[[113 132 119 130 137 128]
 [123 130 127 130 131 133]
 [ 99 140 125 131 128 130]
 [136 115 136 124 132 129]
 [134 132 130 126 131 128]
 [115 125 120 129 110 139]
 [119 134 117 120 126 135]
 [147 125 132 133 131 135]
 [144 126 124 125 125 142]]
|
[[128 137 130 119 132 113]
 [133 131 130 127 130 123]
 [130 128 131 125 140  99]
 [129 132 124 136 115 136]
 [128 131 126 130 132 134]
 [139 110 129 120 125 115]
 [135 126 120 117 134 119]
 [135 131 133 132 125 147]
 [142 125 125 124 126 144]]

[[138 110 131 143 126 124 135 124 134 134 124 132 109 135]
 [117 120 140 121 143 144 135 144 137 136 142 135 121 136]
 [130 135 149 143 131 128 147 127 146 148 145 148 134 149]
 [117 141 132 115 118 115 127 117 128 128 134 129 141 127]]
|
[[135 109 132 124 134 134 124 135 124 126 143 131 110 138]
 [136 121 135 142 136 137 144 135 144 143 121 140 120 117]
 [149 134 148 145 148 146 127 147 128 131 143 149 135 130]
 [127 141 129 134 128 128 117 127 115 118 115 132 141 117]]

[[139 128 129 128 113 147 111 116]
 [107 140 130 135 135 106 147 112]]
|
[[116 111 147 113 128 129 128 139]
 [112 147 106 135 135 130 140 107]]

[[129 110 114 125 122 126 120 119 121 127 145 145 125 112 133 132]
 [120 121 110 131 126 120 120 119 126 126 147 154 128 106 132 137]]
|
[[132 133 112 125 145 145 127 121 119 120 126 122 125 114 110 129]
 [137 132 106 128 154 147 126 126 119 120 120 126 131 110 121 120]]

[[138 122 135 124 127 132 127 122 136 121]
 [111 138 122 135 124 127 132 127 122 136]
 [135 124 127 132 127 122 136 121 128 139]
 [124 127 132 127 122 136 121 128 139 105]
 [145 111 138 122 135 124 127 132 127 122]
 [127 132 127 122 136 121 128 139 105 155]
 [112 145 111 138 122 135 124 127 132 127]
 [122 135 124 127 132 127 122 136 121 128]]
|
[[121 136 122 127 132 127 124 135 122 138]
 [136 122 127 132 127 124 135 122 138 111]
 [139 128 121 136 122 127 132 127 124 135]
 [105 139 128 121 136 122 127 132 127 124]
 [122 127 132 127 124 135 122 138 111 145]
 [155 105 139 128 121 136 122 127 132 127]
 [127 132 127 124 135 122 138 111 145 112]
 [128 121 136 122 127 132 127 124 135 122]]

[[154 156 113 155 114 115 154 114 110 111 111 129 128]
 [125 123 119 122 120 120 132 121 147 118 145 130 130]
 [125 124 133 123 131 130 125 129 101 133 102 153 151]
 [139 141 133 141 134 134 139 133 119 133 121 111 113]
 [128 129 137 128 135 135 128 134 101 138 103 139 138]
 [139 141 121 141 122 122 131 122 115 121 116 131 131]
 [145 150 105 150 107 108 129 109 130 103 131 128 128]]
|
[[128 129 111 111 110 114 154 115 114 155 113 156 154]
 [130 130 145 118 147 121 132 120 120 122 119 123 125]
 [151 153 102 133 101 129 125 130 131 123 133 124 125]
 [113 111 121 133 119 133 139 134 134 141 133 141 139]
 [138 139 103 138 101 134 128 135 135 128 137 129 128]
 [131 131 116 121 115 122 131 122 122 141 121 141 139]
 [128 128 131 103 130 109 129 108 107 150 105 150 145]]

[[128 132 131 130]
 [133 125 128 126]
 [133 147 118 137]
 [125 127 128 128]
 [127 107 132 117]
 [128 132 124 130]
 [120 128 137 144]
 [130 129 131 125]
 [128 127 125 130]
 [131 128 124 128]
 [154 131 128 130]]
|
[[130 131 132 128]
 [126 128 125 133]
 [137 118 147 133]
 [128 128 127 125]
 [117 132 107 127]
 [130 124 132 128]
 [144 137 128 120]
 [125 131 129 130]
 [130 125 127 128]
 [128 124 128 131]
 [130 128 131 154]]

[[139 129 131 129 128 130 133 121 132 127 129 128 134]
 [158 144 143 126 132 139 140 122 127 124 135 128 133]
 [141 134 132 135 127 146 131 126 127 135 136 136 125]
 [130 109 121 133 133 147 136 142 131 134 131 133 119]
 [139 136 121 149 139 132 151 132 149 134 122 127 128]
 [112 128 132 122 129 120 117 132 112 129 117 131 115]
 [105 119 121 127 126 111 125 124 135 127 124 127 125]]
|
[[134 128 129 127 132 121 133 130 128 129 131 129 139]
 [133 128 135 124 127 122 140 139 132 126 143 144 158]
 [125 136 136 135 127 126 131 146 127 135 132 134 141]
 [119 133 131 134 131 142 136 147 133 133 121 109 130]
 [128 127 122 134 149 132 151 132 139 149 121 136 139]
 [115 131 117 129 112 132 117 120 129 122 132 128 112]
 [125 127 124 127 135 124 125 111 126 127 121 119 105]]
